Each row has a name. Each piece below is followed by the name of the row it came from, unless a question asks for something else. Each question is about the rows just above it.

lide: [117  99 120 103  86  95  98 158 107 147 171 155 164 108 145 152 113]
mal: [103 112 181 104 122 162 145 107 139  90 164  85 174 145 144 152 134]
timen: [145 116  83 137 103  95 117 143 111 161 109 165 105 113 109  58 122]
bolak: [ 95 117 143 113 161  95 116 125 169 113 129 107 137 169 149 108 162]
sifi: [ 89 102 161  80  92 110 112 134 109  96 179  98 178 120 108 119 120]
After [144 152], its row goes on with : [134]
The rest of the row after [105 113]: : [109  58 122]
Where do [ 95 117 143 111 161 109] appear? : timen
Go on from [80 92] to the end of its row. : [110 112 134 109  96 179  98 178 120 108 119 120]

lide: [153 185 153 178  83  63  83 192  69 193 158  69  76 193  94  62 140  58
  61 135  85 197 183  69  74 180  69 167 174 146  98 170  94 159 178 145
  72  69 185 139 147 106 164 194 114]
vef: [ 63  75 178  81  63 117 165  64 157 191 101 169  76 102 142 128 198 116
 125 175  64 128 160 118  63  78 185 169 176 169 164 163 152  73 177  91
 126 181 145 114  80 108 114 145  74]
Saf: [ 76  65 189 160  63 126 124 146  61  75 141 137  91 133 126 104 117 179
 147 166  70 144 160  70  98  71 101 194 120 113 124 161 152 186 158 141
  71 123 110  97 161  95 101  60  68]
beva: [153 185 153 178  83  63  83 192  69 193 158  69  76 193  94  62 140  58
  61 135  85 197 183  69  74 180  69 167 174 146  98 170  94 159 178 145
  72  69 185 139 180 106 164 194 114]
tefin: [ 76  65 189 160  63 126 124 146  61  75 141 137  91 133 126 104 117 179
 147 166  70 144 160  70  98  71 101 194 120 113 124 161 152  76  94 127
  93 183  93 145 133 137 145  74 114]
Which row holds these entries in another order? [ 74  63  75 178  81  63 117 165  64 157 191 101 169  76 102 142 128 198
 116 125 175  64 128 160 118  63  78 185 169 176 169 164 163 152  73 177
  91 126 181 145 114  80 108 114 145] : vef
find: [114 145  74] : vef

mal: [125 171 123 135  82 145 163 125 138 153 173 135 126 118 123 123 131 129
 137 134 151 123 122 138 144 138 121 146 165 137 147 131 132 142 101 148
 123 102  98 120 126 115 138 134 130 124 167 135 121 123 132  91 166  82
 133 127 137 125 135 127]
sonuz: [160 131 160 138 113 117 123 123 136 120 124 149 125 108 111 122 124 138
 110 129 142 133 160 137 131 122 120 154 117 129 121  74 129 164 149 154
 141 127 132 165 137 115 131 101 131  92 128 115 126 109 116  69 129 112
 130 150 147  78 140 132]
tefin: [138 138 165 137 171 118 123 123 137 120 166 145 131 130 127 123 131 132
 167 125 173 134 163 137 124 121 134  98 122 126 133  91 129 142 151 153
 146 125 123 127 147 123 115 102 127  82 135 101 135 138 135 135 125 138
 123 148 144  82 132 121]
The row with [151 123 122 138] is : mal
The row with [137 134 151 123 122] is : mal
Go on from [122 138] to the end of its row. : [144 138 121 146 165 137 147 131 132 142 101 148 123 102  98 120 126 115
 138 134 130 124 167 135 121 123 132  91 166  82 133 127 137 125 135 127]
Go on from [123 135  82] to the end of its row. : [145 163 125 138 153 173 135 126 118 123 123 131 129 137 134 151 123 122
 138 144 138 121 146 165 137 147 131 132 142 101 148 123 102  98 120 126
 115 138 134 130 124 167 135 121 123 132  91 166  82 133 127 137 125 135
 127]
The rest of the row after [123 136 120]: : [124 149 125 108 111 122 124 138 110 129 142 133 160 137 131 122 120 154
 117 129 121  74 129 164 149 154 141 127 132 165 137 115 131 101 131  92
 128 115 126 109 116  69 129 112 130 150 147  78 140 132]
Which row holds these entries in another order? [144  82 132 121 138 138 165 137 171 118 123 123 137 120 166 145 131 130
 127 123 131 132 167 125 173 134 163 137 124 121 134  98 122 126 133  91
 129 142 151 153 146 125 123 127 147 123 115 102 127  82 135 101 135 138
 135 135 125 138 123 148] : tefin

sonuz: [135 137 152 144 144 123 162 136 106 133 131 136  92 141 141 135 128 152
 138 158 167 137 125 140 141 127 128 129 137 118 139 110 149 131 143 133
 124 133 128 127 129 129 128 141 169 146]
bolak: [140 137 145 149 121 110 151 132 111 125 125 124 113 138 119 135 138 129
 122 114 124 137 123 150 113  98 141 143 132 125 136  67 134 130 125 115
 155 142 144 166 143 128 127 127 128 128]
Saf: [166 143 128 126 127 123 162 136 135 133 131 136  92 141 141 135 128 152
 148 158 167 137 125 140 141 128 128 129 137 118 139 110 149 131 143 133
 124 133 128 127 129 129 129 141 169 146]
find: [166 143 128 127 127] : bolak
Put [ 92 110 118 123 124 125 126 127 127 128 128 128 128 128 129 129 129 129
 131 131 133 133 133 135 135 136 136 137 137 139 140 141 141 141 141 143
 143 146 148 149 152 158 162 166 167 169] back in order: which row is it? : Saf
The rest of the row after [140 141 128 128 129]: : [137 118 139 110 149 131 143 133 124 133 128 127 129 129 129 141 169 146]

Saf: [117 117 129 169]
vef: [131 139 125  92]
bolak: [124 120 122 203]
tefin: [103 121 120 108]
beva: [131 139 142 192]
find: [121 120] : tefin
The rest of the row after [103 121]: : [120 108]
find: [125  92] : vef
find: [124 120 122] : bolak
find: [124 120 122 203] : bolak

Dofek: [148  88 155 173 162 146 168 190 112 106 100 147 141 124 107 165 120 160
  96 131 165 145 137 169 171]
bolak: [148  88 155 173 162 146 168 190 160 106 100 147 141 124 107  85 120 160
  96 131 165 145 137 169 171]
beva: [166 125 171 162 123  52 153 164 159 156 132 113 167 165  56 143 145 137
  79  84 164 160 167 160 139]
tefin: [ 52 154 119 162 123  52 153 164 104 156 132 113 167 165  56 143 145 137
  79  84 164 160 167 160 139]
Saf: [ 52 154 119 110 114  75 116 120 115 166 154  93 112 153 100 163 145 106
 143 111 121 152 145  69  70]
lide: [ 91 169 102 168 159  85 142 124 179 155  71  99 180 159 143  83 147  82
  60 139  76  76  86 173 185]
vef: [128 170 119 110 114  75 116 120 115 166 154  76  92 124 100 163 145 106
 143 111 121 130 120 107 113]
mal: [135 109 130 190 158  77 170 185 122 155 149 105 130 137  80 122 151 163
  84  87 133 129 124 176 174]
sifi: [198  72 193 114 116 137  99 134 198  85  84 184 198 155 103  89  92 105
  78 154 197 183 190 114 110]
Mos: [ 76 178  85 159 139  60 169 143  82 185 180  76  91 124  99 168 173 159
 147 102  71  86  83 155 142]
find: [ 52 154 119 162 123  52 153 164 104 156 132 113 167 165  56 143 145 137
  79  84 164 160 167 160 139] : tefin
[102  71  86  83 155 142  76 178  85 159 139  60 169 143  82 185 180  76
  91 124  99 168 173 159 147] is which row reordered? : Mos
Go on from [ 76  91 124] to the end of its row. : [ 99 168 173 159 147 102  71  86  83 155 142]
Where do [ 52 154 119 110 114  75 116 120 115 166 154  93 112 153 100 163 145 106
 143 111 121 152 145  69  70] appear? : Saf

Saf: [131 176 123  68 182 153 139  86 122]
tefin: [175  86 182 131 122  69 153 139 122]
bolak: [131 176 122  69 182 153 139  86 122]
timen: [131 153 122  86 123  68 176 140 182]
vef: [131 176 144  72 122  68 139  86 122]
After [176 122  69], its row goes on with : [182 153 139  86 122]
Which row holds [123  68 176]? : timen
[122  86 139 153 182  68 123 176 131] is which row reordered? : Saf
Which row holds these entries in another order? [122 131 176 122  69 182 153 139  86] : bolak
The rest of the row after [122  69 182]: : [153 139  86 122]
Which row holds these entries in another order? [140 131 176 182  68 123  86 153 122] : timen
Go on from [176 122  69 182 153] to the end of its row. : [139  86 122]

mal: [123 134 109 141 171 147 133  90 117 143 101 151 124 179]
Saf: [133 131  89 144 148 131 110 145  91 134 106 155 121 188]
timen: [133 131  89 144 148 131 110  90 142 134 116 155 121 188]
sonuz: [127 124  89 139 148 135 110  95 145 135 116 159 119 192]
beva: [128 121  95 145 151 132 108  90 147 130 118 158 130 182]
lide: [137 127  93 145 158 139 110  91 145 133 109 155 118 187]
bolak: [ 93 145 158 139 110  91 144 133 109 155 109 155 118 187]
The row with [ 91 145] is : lide
find: [ 93 145 158 139 110  91 144 133 109 155 109 155 118 187] : bolak
find: [ 93 145 158 139 110  91 145 133 109 155] : lide

lide: [100 134 129  76 125 127 119 119 114 141 176 130 132 110 139 134 142 111
 121  98  97 155 134 137  89 126 142 131 125 121 159 129 129  92 104 130
 156 150  76 131 119 156 117 133  65 136 124 108 127 130 104 155 103 174
 175 135 105  76 126 136]
mal: [ 95 130 133  75 125 129 110 128 117 141 170 124 132  99 143 131 142 111
 128 105 101 157 126 128  90 136 142 125 127 115 166 121 133  91  98 126
 156 157  89 136 120 162 116 134  54 140 125 102 116 130 110 159  92 176
 185 140 105  63 123 141]
sonuz: [ 95 130 133 144 125 129 110 128 117 141 170 124 132  99 143 131 142 136
 128 105 139 157 126 128 138 136 142 125 127 115 166 121 133  91 137 126
 156 157  89 136 120 162 116 134  54 140 125 102 116 130 110 159  92 176
 185 140 105 147 123 141]
tefin: [149 103 110 158 125 125 137 114 153 121  85 122 147 149 119 146 104 145
 126 159 145  90 121 123 144 119 111 138 120 124 121 128 138 153 151 153
 106 112 145 121 116 135 127 126 155 113 158 139 121 108 152  91 146  87
  88 126 187 177 139 147]
beva: [110 126 146 122 112 145 145 138 135 123  91 125 103 147 158 119 137 187
  90 138 121 149 145 121 108 147 152 121 126 128 151 120 125  87  88 139
 144 104 121 155 153 127 139 111 149 177 158 114 113 116 105 126  85 159
 121 119 124 146 153 153]
Put [121 108 122 128 121 145 153 149 127 125 149 159 138 138 121 146  87 139
 177 126 126 147 121 158 124 116 104 126 113 111 110  91 158 121 106 147
 145 114 119 112 103  90 145 151  88 135  85 139 187 152 144 119 123 120
 153 153 155 137 146 125] back in order: which row is it? : tefin
The rest of the row after [140 105  63 123]: : [141]
After [104 121 155 153 127], its row goes on with : [139 111 149 177 158 114 113 116 105 126  85 159 121 119 124 146 153 153]

lide: [129 110 137 110]
mal: [130 110 137  63]
timen: [181 189 132 106]
bolak: [ 82 140 119 110]
Mos: [192 175 134 108]
[192 175 134 108] is in which row? : Mos
The rest of the row after [130 110 137]: : [63]

vef: [109 108 108 131 122 118 151 131 105 145 124 162 120 129 110 129 128 123
 135  92 112 130 159 128 130 125 147 113 155 127 149]
beva: [117 125 169 121 130 125 138 126 143 113 129 117 130 133 130 124 128 127
 131 113 127 114 129 127 132 158 144 126 179 139 107]
Saf: [111 134 136 140 134 128 124 126 135 124 119 129 128 124 125 133 131 122
 130 134 125  99 119 118 126 135 115 135 155 129 125]
lide: [131 122 147 132 126 133 140 118 178 136 131 137 128 127 102  99 125 129
 133 143 130 123 109 151 148 126 109 120  70 124 135]
Mos: [136 157 148 126 123 132 138 140 119 118 123 146 131 132 139  96 132 135
 136 151 129  79 125 100 133 124 120 113 139 124 127]
Dofek: [117 147 139 119 131 115 122 123  88 118 121 149 136 134 112 113 128 123
 135  92 111 101 123 127 129 120 130 118 127 128 125]
sonuz: [106 116 100 116 129 126 136 122 108 148 110 106 124 127 120 130 128 120
 122 155 132 132 113 118 111 118 116 117 154 118 118]
timen: [131 118 119 129 127 124 132 142  94 120 140 157 132 141 127 144 133 118
 140 128 143 131 135 156 130 121 124 130 123 122 117]
tefin: [113 118 113 137 127 134 148 121 152 109 125 147 127 131 100 121 132 128
 124 137 152 107 131 121 128 138 125 147 132 128 136]
sifi: [141 138 131 136 132 139 132 112 151 160 116 147 134 124 154 135 127 132
 126 156 139  74 132 102 149 154 119 136 152 125 107]
After [123 135  92 111], its row goes on with : [101 123 127 129 120 130 118 127 128 125]
After [131 136 132 139], its row goes on with : [132 112 151 160 116 147 134 124 154 135 127 132 126 156 139  74 132 102
 149 154 119 136 152 125 107]

sonuz: [101  79 163 105 150]
Mos: [150  72 163 199  81]
tefin: [123 201 157 136 133]
timen: [201 136 133 157 122]
bolak: [150  73 167 198  81]
The rest of the row after [163 199]: : [81]
Which row holds these entries in another order? [ 81 198 167  73 150] : bolak
[122 133 136 157 201] is which row reordered? : timen
The row with [150  72 163 199] is : Mos
Which row holds these entries in another order? [122 157 133 136 201] : timen
find: [ 79 163] : sonuz
The rest of the row after [150  73]: : [167 198  81]

bolak: [140 151  81 123 141 111  81 127 118 114 150 108 112  96 102 101 143  92
 131  83 138 142 139 124 107  85 130 127  83  96 141  94 149 123 155 144
 183  90 122 103 134 127 136 118 138 117  95 108  88 132 114  79 127  98
  97]
beva: [117 113 175 113  86  82 178 128 155 113 107  95  85 105  99  92  94 173
  92 176  75 126 119 144 143 154 139  97 101 187 150 157  85 160  98 112
 139 173 127 143  86  87 104 148 129 123 170 136 187  91 129 181 121 140
 170]
lide: [139 139 148 121 132 135 142 102  98 127  91 115 140 112  94 131 110 125
  63 101 173  80 115  93 126 128 139  87 113  81 171 149 111 131 142 160
 137 145 155 122 119 113 115  97 110 119 111 122 146 117 179 114 120 151
 124]
timen: [137 142 121 131 120  94 124 122 160 102 139  87  91  81  97  80 125 132
 115 151 119 142 146 145 122  97 149 115  63 171 179 140 127 173 148 113
  93 128 113 111 119 111 114 139 139 110 131 115 155 112 101 126 117 110
 135]
Saf: [129 147 144 100 124  95 145 148 105 137 139 128 107 128  92 124 131 140
 116  81 106 142 118 122 131 165 122 110 140  87 122 114  94  98  84 144
 183 163 155 161  87  94 138 129 126 145 160 134 105 126 168 140 150 133
 140]
find: [160 137] : lide
[ 63  80  81  87  91  93  94  97  97 101 102 110 110 111 111 112 113 113
 114 115 115 115 117 119 119 120 121 122 122 124 125 126 127 128 131 131
 132 135 137 139 139 139 140 142 142 145 146 148 149 151 155 160 171 173
 179] is which row reordered? : timen

Dofek: [ 74  78 146 150  77 112 131 146  88  80  91 176 130 115 112 169 151 104
 188 111 105 101 164 166 128 127 164]
tefin: [160 101  90 185 156 104  84 182 108 121  79 104 103 187  95 172 122 159
 183 157  94  93 100 137 178 101 176]
timen: [ 98 107 117 169  77 107 118 154  85  86 133 148 182 178 157 118 141  93
 139 151 158 167 103  87 122 108 107]
beva: [146 172 152 111 183 131 181 172 138 180 160 126  75 167 108 159 173  72
  85 116 185 115  94 145  87  80  89]
lide: [147 116 111  90  93 118  75  71 118 127  94 156 169 125  93  68 145  90
  94 142 115  99 162  93  92 106 135]
bolak: [146 104 112 101 188 106 150 115  91  88 127 151  78 166 131 146  74 164
 164 112  80 130 128 176 169 111  77]
Go on from [130 128 176] to the end of its row. : [169 111  77]
Put [164 127 128 166 164 101 105 111 188 104 151 169 112 115 130 176  91  80
  88 146 131 112  77 150 146  78  74] back in order: which row is it? : Dofek

bolak: [131 139 181 194 127 132 131 132 125 129 128 127 127 129 128]
tefin: [138 127 131 131 173 196 126 126 130 127 127 127 128 128 126]
Mos: [129 131 129 138 128 126 127 131 126 128 128 127 126 173 196]
vef: [196 173 138 126 127 131 129 127 126 127 128 127 126 128 131]
sifi: [136 167 199 170 133 128 131 132 125 129 127 128 129 127 129]
Dofek: [127 128 129 126 126 132 154 193 184 139 127 128 130 128 129]
Put [138 126 127 131 129 127 126 127 128 127 126 128 131 196 173] back in order: which row is it? : vef
After [126 128 128 127 126], its row goes on with : [173 196]
[126 126 132 154 193 184 139 127 128 130 128 129] is in which row? : Dofek
Go on from [131 132 125 129 128] to the end of its row. : [127 127 129 128]
Where do [136 167 199 170 133 128 131 132 125 129 127 128 129 127 129] appear? : sifi
Which row holds these entries in another order? [173 127 128 129 126 126 138 131 131 126 127 196 127 128 127] : vef
Go on from [132 131] to the end of its row. : [132 125 129 128 127 127 129 128]

tefin: [146 142 146 144 142 147 150 155 151 147 147 161 142 154 148]
Saf: [178 143 143 155 159 149 205 152 154 173 161 164 141 149 156]
vef: [147 140 159 155 143 149 170 140 146 148 147 161 142 151 146]
beva: [178 143 143 155 159 149 205 152 154 173 161 164 141 142 147]
sonuz: [164 142 147 144 142 152 176 143 142 175 159 155 153 147 166]
Mos: [146 142 146 144 142 147 150 155 151 147 144 148 142 149 142]
Which row holds [178 143 143 155 159 149 205 152 154 173 161 164 141 149 156]? : Saf
The rest of the row after [142 152]: : [176 143 142 175 159 155 153 147 166]
Which row holds [164 142 147 144 142 152 176 143 142 175 159 155 153 147 166]? : sonuz
The rest of the row after [147 147 161 142]: : [154 148]

Saf: [165  66 171 169]
Dofek: [ 82 107 174  77]
lide: [ 66 165 169 172]
timen: [ 82 107 160 172]
mal: [173 115  97 101]
Put [ 66 165 169 171] back in order: which row is it? : Saf
Go on from [173 115] to the end of its row. : [ 97 101]
Which row holds these entries in another order? [165 172 169  66] : lide

timen: [140 121 126 111 132 138 140 127 132 136]
sonuz: [140 129 137 117 105 141 126 122 119 139]
beva: [142 124 150 124 123 119 112 127 149 146]
tefin: [ 88 134 128 171 192  76 112 144 182 113]
bolak: [118 116 119 123 201 110 149 141 188 133]
mal: [141 138 127 140 132 126 136 111 121 132]
Saf: [135 116 108  91 161 160 176 130 146 142]
Mos: [125 129 101 107 124 165 165 133 139 121]
sifi: [121 128 142 143 151 101 134 134 163 133]
lide: [129  99 107 124 165 165 125 100 123 133]
vef: [ 98 138 132 171 154  85 101 137 149 109]
[138 127 140 132 126 136 111 121 132] is in which row? : mal
[111 121 126 127 132 132 136 138 140 140] is which row reordered? : timen

bolak: [149 151 140 155 132]
vef: [139 145 135 146 133]
sonuz: [136 169 138 193 133]
beva: [169 139 133 136 193]
Dofek: [135 156 132 140 141]
timen: [145 136 133 168 167]
tefin: [145 169 133 167 136]
Which row holds these entries in another order? [193 169 139 133 136] : beva
The row with [149 151 140] is : bolak
[138 133 136 169 193] is which row reordered? : sonuz
Where do [149 151] appear? : bolak
Which row holds these entries in another order? [133 135 139 145 146] : vef
Which row holds these entries in another order? [136 145 169 133 167] : tefin

sifi: [111 113  91 118 147 120 145  88 108]
vef: [ 89 155  75 157 125  96 128  72  91]
bolak: [140 132 166 112 165 106 168 174 143]
mal: [104 140  90 149 119 154 115  86 105]
tefin: [171  93 180 106 123  96 129 182 169]
Saf: [110 146  95 170  83 177  79  89 112]
lide: [116 155 127 148 130 150 128 129 120]
Dofek: [134 141 137 157  91 158  91 136 137]
sonuz: [132 166 143 174 113 165 168 106 140]
timen: [137 113 148  92 184 112 145 143 137]
Mos: [140 115 149 154 119 103 105  86  90]
beva: [134 139 143 144 114 144 114 144 137]
Go on from [115 149 154 119] to the end of its row. : [103 105  86  90]
After [ 96 129], its row goes on with : [182 169]
Put [105  86 115 154 119 149  90 140 104] back in order: which row is it? : mal
Put [105 119 149 104 154  86 140  90 115] back in order: which row is it? : mal
Which row holds these entries in another order? [143 174 168 106 165 112 166 132 140] : bolak

